One vector is turned by the same rotation once a step. Each row is the vector after some number of steps, and that number follows the row.
The counts run from 0 to 121.
[ 94 137 110 187 146  97 117 114  93  94 110 106 121 151 120 117 131 130
 129 161 129 114 121 132 100 122 107 132 159  80  98 136  93 120 139 150
 117 147  93 154 181 184 127  83 150 143  63  86 105 163 103 127  89 131
 162 108 128  65  95 137 101 136 122  82 118 118 150 102  87 154 148 111
 152 143 119 110 154 115 146 108] : 68
[122 107 123 144 116 109 108 113 111 112 110 148 145 145  93 143 142 127
 138 140 122  89 124 114 112 126 113  93 175 104 115 105 159 117 130 114
 131 144 149 180 171 120 125  72 167 105 105 127  90 145 105 149 107 140
 118 113 102  84  99 147  90 119 108  86  50 112 188 164  90 115 123 100
 109 128 139 115 178 130 150 120] : 23
[127 120 158  95 160 144 139 148 116 116 108 139 134  75  98 114 119  67
 165 164 153 119 114 146  76 154 149 130 130  81 122 108 106 135  91 170
 128 138 109 137 178 118 121 148 124 163  49  77 126 150 137 108  83 132
 149 100 166 106 154 131 129 149 109  89 130 146 158 105 126 149 150 142
 150 137 136 109 168 108 126  94] : 47
[117 121  99 103 124 125 146 149 119 141  77 151 137  98 170 128  86  72
 171 102 173 125 127 140  90 172 101 142 130 122 147 133 134 128 137 153
 150  98 147  94 150 145 121 143 136 138  68  80 114 142 118 100 105 147
 119 143 141  93 138 153 173 139 126 105  74 116 140 133 134 145 141 214
 140 133 113 113 135 126 105  95] : 91
[105  86 121 132  89 126 160 103 116 132 119 156 153  95  91 146 141 108
 113 139 163  78 103 123  99 137 163  83 150  94 146 109 143  94 120 120
 129 156 134 147 150 117 126 105 132 146  78  98 118 121 125 141  52 143
 151 121 110  74 117 110  89 142 131  83  46 127 171 147 121 122 138 109
 103  99 133 114 169  87 143 123] : 107
[117 127 127 120 133 133 128 138 134 116 103 115 187 122 124 152 125  92
 123 117 152  96 137 152  44 134 114 137 164 106  77 112  94 128 127 161
 124 128 142 125 124 162 140 155 110 136  40  67 116 163 153 116 116 145
 159 125 152 111 155 181 119 165 102 100 122  97 171 162 112 130 133 114
 154 109 142  95 153 116 110 120] : 36
[115  91 156 135 122 132 109 116 111  98  64 136 154 128 115 128  94  69
 160 161 157 104 114 145  90 132 128 110 145 108  88  99 130 133 141 131
 117 106 117  99 208 173 141 123 130 141  85  90 108 141 117 132 106 132
 100 138 151  99 127 162 129 142 116  93  77  99 145 189 129 172 145 169
 142 138 138 135 142 121  92  71] : 88
[136 120 104 153 115 107 141 129  94 116 106 135 116 110 106 116 114 137
 108 113 154 108 143  80 140 119 110  91 125  81 105 154 160 152  99  97
 159 153 121 156 185 145 121 118 181 140  89 123 108 130  97 105 111 148
 144 117 115  85 108 123  86  91 160 100  76 130 163 122 109 139 136  93
 108 156 109 111 189 114 198  80] : 63
[126 104 115 136 107 138 121 102  90 105 117 131 150  92  75 143 165  96
 108 148 155 101 119 126  79 162 163  80 145  88 116 124 127 109 109 114
 116 155 103 151 157 140 119  84 140 148  96  81 126 129 107 143  65 126
 122 121 122  66 141  97 106 147 117  87  65 136 181 132 103 134 135  92
 126 113 125 133 151  74 141 123] : 108
[ 84 142 101 174 149  89  92 115  95  98 114  97 124 131 141 116 138 116
 135 132 137 100 142 130  95 134 104 136 170  94  95 141 114 112 153 151
 127 127 102 164 167 174 132  77 168 120  74 104  88 170  88 111 135 144
 158 127 112  82 113 145 111 108 111  86 111 111 153 108  72 165 144 115
 160 156 117 100 156 133 128 118] : 69
[ 92 137 107 161 142 101 154 125 123 129 100 106 161 104 146 127 132 126
  96 155 163  91 106 109 109 103 113 117 167  95 100 120 111 120 124 122
 131 132 131 156 150 165  92 141 148 152  48 114  80 143 109 100  83 138
 174 103 106  83 111 148 115 106 139  91  89  90 162 140  96 141 159  89
 160 102 114  93 185 144 166 137] : 66
[139  99 113 127 128 143  74 134 112 105 109 142 138 137 129 130 108  92
 161 103 136 109 168 149  64 180  99 142 138 106  95 147 132 144 140 169
 158 126 124 136 149 140 153 114 164 107  71  62 117 163 126 126 156 167
 146 157 154 112 155 156 139 151 114 100 122 112 150 124 117 160 101 168
 131 175 160 114 139 113 121  93] : 39
[119 102 124 146 125 119 111 131 100 118  87 155 167  96 140 147 140 115
 117 159 158  95 120 133  84 160 136  97 131  65 110 157 134 118  78 122
 119 135 104 149 144 132 119 110 164 110  82 117  76 108 105 118  60 111
 111 146  87  97 153 119 127 119 130 121  50 113 171 123  99 149 110  98
 161 117  90 122 130 104 158 106] : 14
[109 119 127 127 103 130 133 122 152 130 106 126 158 137 103 138 134 136
 116 111 137  82 133 138  78 110 119 113 193 101  88 110 135 120 137 104
 123 143 162 164 165 163 120 121 136 144  85 125  90 148 117 131  90 170
 158 104 116  93 112 190  85 152 125  78  72 103 173 155 112 122 140  88
 134  98 127  87 185 136 141 123] : 117
[142  91 143  62 161 141 119 140  95 147  71 133 146  73 160 166  94  87
 151  99 179 119 144 125  95 172  98 142  92 137 143 175 153 169 101 166
 165 117 131 102 142 122 144 153 114 120  96  88 104 106 107  70 124 139
 117 152 116  81 132 124 141  98 122 118  94 109 161 143  96 117 131 139
 129 133 130 108 143 145 148 110] : 0
[125 101 133  87 181 132 171 155 106 120  90 129 120  85 137 114 121 105
 175 108 159 105 141 123 125 162 122 153 132 115 175 133 139 138  93 162
 128 117 140 144 156  99 131 166 166 149  55 101  98 135 130  70 121 173
 172 135 133  90 136 124 125 105 129  75 127 105 172 137 142 101 133 140
 132 163 127 105 163 116 164 133] : 51
[105  83 173 112 168 137 118 113  72 101  58 128 180  96 122 130 132  77
 139 149 170 114 119 138  93 170 127 128 138  91 107 136 129 145  90 132
  93 112  97 102 167 139 141 124 138 122  92 115  86  99 122 103 101 119
 121 154 110  92 134 120 122 120 122 103  92  81 146 186 107 139 149 112
 185 134 128 126 125 128 126 105] : 4
[118 101 136 136 100 131 149 139 120 123  86 189 135 105 105 130 115 101
 129 127 158 104 107 103 105 135 128  97 142  93 125 111 165 121  80  95
 133 134 150 131 163 130 104 132 157 135 106 127  86 108 106 102  58 141
 112 144 112  76 103 131 117 108 154  88  25 137 165 149 148 127 145 135
 122 104 109 126 175  94 177  86] : 12
[125 134  85 135 130 116 169 151 101 120 124 137 102 110 134 108 118 119
 126 108 171 106 148  93 130 131 132 110 138 109 144 140 148 115  88 112
 141 141 143 148 163 144  99 137 183 152  68 109 117 132  91  73  98 167
 157 123 108  51  98 122 117 101 149  84  92 145 164 101 123 130 147 132
 110 133 100 116 183  95 198 109] : 62
[164 112 106  99  93 107 143 144 129 154 116 133 146 104 132 154 110 131
 129  68 140  92 150 116  84 139 109 108 142 115 144 130 145 150 111 151
 205 121 145 146 130 131 125 127 120 120  64  77 145 162 124 127 126 181
 156 114 116  81 114 156 144 147 111 113  82 111 182 141 107 125 115 107
  82 108 127  89 191 119 133 101] : 31
[167 125 129  95 110 139 121 154 130 133 114 134 149 127 107 161 107 103
 119  79 136  98 155 119  81 123 104 121 156 125 102 137 134 172  91 132
 186 123 137 147 140 137 130 142 111 139  80  81 141 161 113 101 108 161
 142 114 143  80 103 155 106 149 108 117  93 134 183 134  90 114 126  87
  75  93 144  93 168 102 161 118] : 32
[149 111 146 106 143 123 100 150  91 111  58 129 136 145 125 146 105  79
 159 101 141 127 144 126 107 132  78 143 126 132  97 138 163 180  96 154
 170 126 118 124 177 160 147 125 103 112 103  84 109 126  95  89 136 154
 117 142 132  66  97 146 113 138 107  98 113 125 152 169  93 109 147 122
  94 131 150 126 167 129 161  95] : 83
[115  94 128 103 160 119 138 157  97 138  72 170 161  77 162 139 127  86
 121 145 169 111 123 111 111 159 104 114 107  88 128 133 178 141  92 143
 149 113 134 122 156 103 124 160 157 107  84 128  75 114 122  84  87 124
 116 143 106 107 150 141 126 101 126 129  45  99 144 162 100 131 100 139
 159 133 114 115 150 145 173  97] : 95
[126  85 156 100 140 165 106 171 116 110 103 187 120 119 100 151 120  52
 129 134 155 111 160 122  99 144 117 123 131 101  77 114 165 144  86 151
 133 155 153 143 192 123 163 132 143 132  67 103 114 134 129 107 129 130
 108 145 152 112 145 152  96 151 134 105  78 132 177 124 117 148 102 158
 104 137 149 115 156 111 162  90] : 43
[107  78 145 123 176 134 130 142  78  83  96 138 160 125 114 126 136  86
 130 147 167  90 126 130 129 163 140 116 128 102 106 119 166 118  71 122
 102 146 125 145 171 119 148 114 167 123  50 124 102 117 124 101 147 143
 143 160 114  93 139 101  93  93 126 110 119  95 195 154 116 134 121  99
 129 151 147 135 149 105 190 131] : 54
[122 130  96 129 131  98  96 118  90 126  95 131 117 125 132 124 150 142
 172 115 129 103 150 134  88 170  92 133 155  82 152 169 148 131 134 148
 139 104  91 163 159 114 120  86 199  96 119 118  66 160  95 114 111 159
 159 138 106  78 119 135 139 103  96  88  59 121 147 115 105 122 132 113
 139 154 101 132 149 111 143 119] : 19
[113 118 153 112 147 129 126 119  88 105  73 146 150  82  93 117 132  81
 151 191 139 125  94 132  91 152 135 115 134  76 130 117 125 131  98 145
 102 112  92 124 195 130 131 141 152 154 106 101  72 139 100 107  56 123
 122 134 139  92 149 107 110 115  98  98  62 132 128 147 117 131 148 106
 169 136 131 121 141 107 136 113] : 98
[139  86 109 119 124 106 131 112 103 104 104 162  99 115  98 138 134 126
 176 128 146 101 128 135 119 157 114 105 133 110 160 132 164 113 135 130
 134 125 122 156 184  99 141  90 184 133 118 106 102 147  78 122 101 177
 135 152 126  58 102  98 114 103 123  75  46 131 138 136 142  99 120 136
 101 152 134 136 157  86 151 117] : 103
[ 93  68 154 104 141 131 160 113  94 120  56 119 196  85 161 141 106  99
 162 150 178  93  94 152  92 181 133 123 124  93 116 125 123 132 133 147
  99 102 111 103 144 137 136 136 147 119  79 100  88 117 137 121  98 153
 140 144 121  90 128 120 147 105 140  93  99  60 147 183 140 141 142 135
 179 140 125 123 149 135 103 106] : 5
[111 114 104 131 132  98 144 149 114 137 112 147 125 130 133 148 142 152
 140  96 125  79 128 146 104 139  93 126 160 128 165 146 156 136 112 143
 134 141 149 169 114 108 146  94 150 118  82 103  84 153 110 131  88 174
 166 125 110  51  92 144 115 108 108  87  66 118 170 127  94  91 116 108
 118  85 139  87 168 119 169 137] : 21
[ 87 125 117 146 135 118 139 127 106 127 105 132 173  71 151 130 135 107
 110 162 143  93  99 131  76 149 137 105 154  64 134 145 125  95  99 127
 116 113 115 144 133 119 108 140 170 112  73 103  73 125 128 112  54 123
 138 118  94  93 155 135 141 112 113 114  55  99 158 130 100 153 127 116
 176 113  85 112 154 123 134 112] : 15
[129  76 156  93 156 150 128 142 138 134 100 164 167  71 144 148 109  68
 121 137 172  96 120 136  96 163 152 130 129  75  92 111 130 145 114 146
 149 122 136 155 156 102 130 156 149 125  39 119 114 117 163 127 111 130
 132 134 123 142 173 155 120 122 137 124  97 104 171 138 119 172 105 148
 149 146 134  95 164 144 141  93] : 45
[108 131  95 147 129 104 131 152 123 116 129 138 104 134 146 141 104 106
 142  93 145 113 151 125 119 109  94 138 155 146 138 128 144 130 128 142
 157 163 158 152 161 144 138  94 133 133  60  97 111 150  65 108 122 157
 138 119 121  35  78 152 104 124 123  84 110 145 157 114  81 117 143 135
  88 137 144 101 171 133 143 120] : 72
[135 152  90 122 118 121 140 131 103 131 123 103 131 104 111 130 122 147
 138  74 137 104 165 125  68 153 112 119 166 111 153 159 108 127 110 121
 163 121 110 151 148 143 118 122 152 134 102  64 116 152  84  94  93 171
 168 124 118  49 118 134 130 155 125  68  85 140 154 108 121 121 160 121
  99 110 118 104 171  83 143 126] : 112
[128 108 110  89 148 140  96 166 127 126 109 142 139 131 152 137  96  73
 152  96 171 102 178 142  68 173  82 140 152 127 120 143 145 125 136 168
 143 105 157 132 134 133 141 135 161 111  58  88 117 157 119  94 163 162
 154 159 135 104 162 178 152 141 109 100 105 108 176 120 113 156 108 186
 120 154 160 106 151 129 128 124] : 40
[132 125 137 131 140 106  83 102  89 112 104 106 148 100 137 149 106  78
 148 140 152 120 133 142  85 156 121 126 129 108  98 168 116 174 134 179
 165 118  87 139 153 174 129  81 122 110  79  64 152 152 109 130 122 126
 110 108 124  82 110 127 146 143 102 121 130 127 161 114  67 159 148 117
 137 144 116 129 155 138 100  97] : 79
[ 98  81 134 142 126 131 191 125 117  98 107 133 153 108 142 113 122 108
 129 142 164  73  91 132 125 145 176 108 149  96 128 107 129  87 114 124
  95 132 132 136 146 136 120 137 160 151  30 108 108 124 146 129 110 151
 174 130 108  99 122 117 112  90 145  96 113  82 183 164 135 143 142 132
 147 129 131 118 169  99 147 114] : 56
[ 91  87 126 114 172 136 147 116 101  94  91 138 165  91 125 114 128  98
 127 143 168  81 111 142 141 146 159 112 138 113 115  99 144 111 108 116
  86 136 129 136 153 111 130 133 163 129  44 125 108 117 137 109 151 148
 164 128  98 100 147 125 118  94 126  91 104  65 187 176 128 150 129 117
 153 143 147 126 149 126 153 133] : 55
